In the rows, 128 means zero.
Each path below is one point turned by a fixed rotation once a step. After each direction that follows a path, write how fast that rotation turns it, in degrees per step (0 if it stays still).
Each turn is a multiple of 5 degrees from 10 to 175, or 0.
Each row of a path follows its step; steps can be skipped.

step 0: [128 137 123 125 125 138 135 137 122 136 121 133 134 134 129 116 119 128
 126 121 130 125 123 122 127 127 142 120 132 124 137 130 114 129 141 127
 133 126 134 131 128 127 124 125 127 146 120]
step 2: [140 127 137 117 124 125 133 130 127 122 127 131 125 133 133 107 117 127
 119 138 137 125 128 133 121 125 126 129 127 121 135 135 129 128 133 126
 143 134 120 139 135 130 133 130 122 133 123]
step 5: [133 132 132 130 120 124 126 119 129 124 128 136 129 132 123 123 129 137
 128 129 118 140 126 122 135 143 139 123 121 133 119 136 141 123 125 122
 120 134 131 124 132 130 122 139 137 118 119]
step 7: [133 135 126 132 129 132 141 120 128 128 124 125 121 131 114 131 140 127
 132 133 135 126 123 131 146 127 138 119 138 124 124 126 129 130 119 124
 119 121 124 127 131 127 121 137 131 133 114]
step 9: [132 134 129 124 126 137 129 124 120 124 117 116 128 132 130 127 134 123
 127 125 139 127 120 121 146 129 127 124 129 126 137 141 133 117 124 131
 123 135 127 132 117 130 140 119 127 127 118]
step 11: [129 128 137 133 133 132 119 131 114 125 125 131 123 127 137 118 123 115
 123 129 130 126 119 134 129 122 130 118 139 133 143 124 129 118 125 122
 126 133 122 114 118 136 127 135 133 129 127]
step 17: [130 124 133 124 131 141 132 125 111 132 115 130 138 126 120 142 136 136
 130 139 133 139 128 116 129 119 128 120 123 133 124 125 127 129 132 125
 128 133 125 133 122 119 131 124 136 133 121]
step 18: [126 140 132 125 128 143 133 120 135 123 132 128 119 124 121 120 122 134
 119 135 131 127 125 143 142 120 132 131 128 136 134 129 117 128 135 134
 131 138 132 126 126 128 119 119 118 127 130]
Speeds:
[127 129 131 127 129 129 126 128 126 126 130 125 129 128 128 126 127 130
 127 132 128 126 128 122 130 126 125 129 126 128 125 130 132 131 128 129
 130 129 126 130 128 127 126 128 128 128 129] -> 95
[126 130 128 129 131 130 128 126 125 130 130 131 126 128 128 131 129 129
 131 132 125 127 129 126 126 128 130 128 129 126 130 125 128 129 126 126
 128 124 127 128 127 131 127 126 127 131 125] -> 110
[128 129 128 128 128 126 130 130 129 136 129 127 126 126 127 128 128 128
 125 131 130 128 129 127 128 125 126 131 129 131 127 128 127 126 127 128
 125 128 128 127 128 124 131 127 132 130 126] -> 80
[127 128 129 129 127 125 128 130 125 129 129 126 134 128 125 129 126 128
 131 129 128 132 129 128 128 129 128 127 131 130 126 127 127 128 130 129
 129 126 129 130 130 129 127 128 130 124 125] -> 155

step 0: [126 137 137 123 136 122 125 124 129 115 127 122 130 133 136 125 128 127
 122 114 124 123 120 129 131 140 135 125 116 140 122 123 134 130 131 136
 125 123 128 125 135 131 132 124 127 132 129]
step 4: [125 142 131 133 122 132 127 124 127 126 128 111 132 120 129 122 119 131
 137 123 133 131 127 127 135 132 123 119 133 121 142 125 134 128 121 130
 138 121 126 123 129 134 121 122 132 125 132]
step 11: [124 129 126 128 128 110 135 126 127 121 140 139 130 115 128 133 128 128
 129 127 125 133 129 127 126 115 132 134 124 131 129 133 127 146 124 137
 130 129 137 123 125 130 120 130 128 125 133]
step 12: [131 129 128 135 138 126 136 137 138 120 133 118 132 124 127 116 126 128
 132 134 125 136 116 125 123 141 122 126 120 124 117 122 128 130 137 125
 136 122 125 128 131 125 132 122 130 130 136]
step 13: [133 134 141 134 116 141 121 123 118 128 125 120 125 132 129 121 125 128
 137 116 124 125 137 126 129 136 137 128 125 128 129 134 131 126 128 129
 126 122 127 130 145 129 131 130 129 120 129]
step 15: [127 128 116 121 131 120 120 138 134 130 123 136 131 140 119 127 135 125
 132 139 126 129 129 130 138 131 117 122 122 122 129 132 133 133 123 133
 137 127 130 123 124 131 121 131 139 130 132]
step 17: [129 137 134 128 123 135 132 133 125 124 134 121 131 113 131 126 115 132
 123 131 121 128 122 122 133 137 128 119 130 132 125 127 124 127 119 116
 120 125 143 128 120 127 131 126 127 127 119]
step 18: [125 117 133 122 126 125 117 131 123 132 113 122 134 125 132 131 129 121
 124 127 130 122 122 125 129 130 132 133 120 125 121 130 125 137 128 138
 120 123 121 128 128 122 140 127 144 126 122]
Speeds:
[128 127 126 132 130 128 130 130 128 130 126 133 128 131 128 130 130 128
 128 129 127 130 129 124 129 128 128 131 129 129 128 128 129 132 125 129
 130 129 125 126 126 125 127 130 126 128 127] -> 85
[126 125 129 127 129 132 129 130 133 127 131 127 125 128 126 126 130 130
 128 129 127 129 125 127 127 129 126 129 128 127 128 130 126 127 131 125
 128 130 126 129 125 128 129 130 126 130 125] -> 160
[125 124 135 124 129 126 127 125 126 128 129 126 129 127 128 131 130 128
 129 125 128 128 128 128 127 128 130 127 127 127 127 130 128 129 127 128
 132 129 125 126 128 126 126 128 127 129 128] -> 160

step 1: [138 126 134 129 121 133 123 126 125 122 124 124 128 125 129 117 126 120
 131 128 139 139 127 136 129 130 125 120 117 117 122 127 127 117 121 138
 117 126 130 138 125 112 129 120 129 122 130]
step 7: [122 125 126 135 131 113 125 128 125 131 129 124 118 118 131 122 134 127
 130 120 123 127 133 128 132 121 131 128 137 130 127 127 151 135 133 133
 124 130 119 142 127 122 131 131 140 124 125]
step 8: [124 126 134 127 128 125 126 130 130 120 124 126 110 132 146 122 139 139
 117 132 130 134 125 121 128 124 140 130 126 129 130 126 127 121 136 133
 130 131 126 130 141 125 131 119 119 122 133]
step 9: [125 132 132 125 143 128 129 116 136 124 113 115 138 128 137 132 123 128
 129 136 127 132 136 132 126 122 132 123 117 114 128 124 118 123 127 114
 129 123 129 129 134 127 129 126 122 130 129]
step 11: [127 133 143 119 121 124 132 136 135 127 129 126 137 127 128 132 128 125
 138 118 132 122 119 129 131 121 131 146 130 138 133 138 132 131 126 139
 129 130 122 126 117 120 123 131 134 123 124]
step 13: [121 120 116 125 128 131 124 122 130 125 126 116 132 132 125 124 138 124
 125 130 130 122 134 139 136 138 119 134 135 132 126 116 121 125 133 122
 128 123 141 131 139 123 140 131 132 129 135]
step 14: [126 132 135 134 121 137 132 119 121 128 120 126 122 138 125 129 120 123
 112 130 133 123 137 132 123 129 122 132 120 128 128 114 143 123 122 136
 132 125 128 140 124 133 135 132 133 129 125]
step 16: [130 116 119 135 134 126 120 125 138 131 131 126 123 128 142 127 138 139
 139 126 132 118 130 121 117 121 141 127 124 125 128 139 127 137 125 124
 133 124 120 124 127 131 129 135 134 134 126]
Speeds:
[126 126 128 127 128 125 134 130 131 130 125 126 132 125 127 128 127 127
 132 127 127 127 128 130 128 127 129 129 127 129 126 129 130 127 131 127
 125 128 132 130 128 127 130 128 127 129 128] -> 170
[129 126 131 129 129 132 129 129 126 127 128 129 128 128 129 133 128 129
 131 132 125 130 126 128 128 125 131 129 127 127 127 130 126 129 129 128
 129 124 128 131 129 129 128 129 129 129 130] -> 55
[128 129 131 128 125 127 126 127 126 127 128 126 128 126 126 125 125 132
 130 127 124 125 124 125 129 128 127 130 126 126 127 128 130 130 128 129
 131 132 129 128 126 128 127 130 130 129 129] -> 85
[129 125 124 131 127 128 133 127 127 129 128 127 124 129 126 128 126 129
 126 130 126 123 127 131 128 130 126 132 130 128 130 128 127 127 127 128
 129 126 129 128 126 127 125 129 129 127 128] -> 40
[127 127 128 127 131 130 124 130 128 128 127 126 128 128 126 128 126 130
 126 130 126 129 128 130 126 130 125 130 125 123 130 128 128 129 127 128
 127 127 131 127 128 127 134 125 126 128 130] -> 85

step 0: [122 134 131 132 117 127 127 130 119 124 123 121 129 122 120 135 134 131
 123 126 126 116 120 124 120 126 133 134 119 123 129 126 135 131 130 138
 131 133 132 130 138 136 130 126 129 138 121]
step 3: [126 124 130 131 120 129 124 121 113 127 133 127 126 129 114 135 132 130
 122 128 126 127 130 123 131 130 121 140 120 129 127 121 135 126 125 138
 137 126 127 129 130 131 121 119 130 124 135]
step 5: [127 127 128 119 127 134 124 127 119 129 126 128 140 140 133 125 126 122
 118 116 121 120 127 126 134 133 128 133 123 128 125 123 139 134 120 124
 120 134 136 126 124 127 128 132 124 128 130]
step 6: [134 131 129 129 117 137 134 131 126 135 138 114 136 136 122 131 127 130
 121 132 117 127 126 120 135 122 125 134 126 127 122 119 132 130 123 131
 125 125 129 127 130 135 123 122 127 123 129]
step 12: [122 123 132 130 123 125 133 132 115 118 131 128 123 126 126 129 129 136
 126 127 123 128 118 130 134 125 136 138 112 125 124 128 126 126 122 136
 120 126 125 130 131 134 118 129 123 130 133]
step 13: [118 122 135 121 125 134 120 128 120 121 130 127 138 131 132 117 131 126
 132 126 127 122 118 133 138 124 132 141 125 128 126 121 128 134 129 126
 124 136 131 138 131 126 131 133 128 130 127]
step 14: [134 130 130 130 120 130 128 131 123 129 140 128 130 134 121 127 130 130
 125 128 113 120 121 128 140 126 124 135 133 134 130 127 139 125 118 125
 122 135 134 132 129 116 131 128 129 129 128]
step 16: [119 126 133 122 122 126 132 129 123 125 117 129 139 132 126 131 130 132
 126 127 131 119 130 138 129 120 124 138 125 131 136 116 129 127 131 130
 131 131 138 135 124 126 130 121 122 126 116]
Speeds:
[127 127 130 127 128 126 133 129 129 128 128 128 125 128 130 121 130 129
 130 129 125 131 128 129 128 130 128 129 126 127 128 128 126 131 128 126
 131 129 128 124 128 129 127 127 127 127 128] -> 130
[130 127 126 128 126 128 126 128 124 128 130 132 124 128 128 129 128 130
 131 126 130 129 123 127 130 128 131 130 127 130 127 128 128 129 129 126
 132 128 129 129 131 128 129 129 129 132 130] -> 35
[126 130 128 129 127 132 127 132 125 131 126 127 129 131 128 127 129 127
 130 130 128 129 127 125 128 129 132 125 126 127 128 131 128 131 128 129
 126 127 128 128 127 127 124 128 124 128 129] -> 55
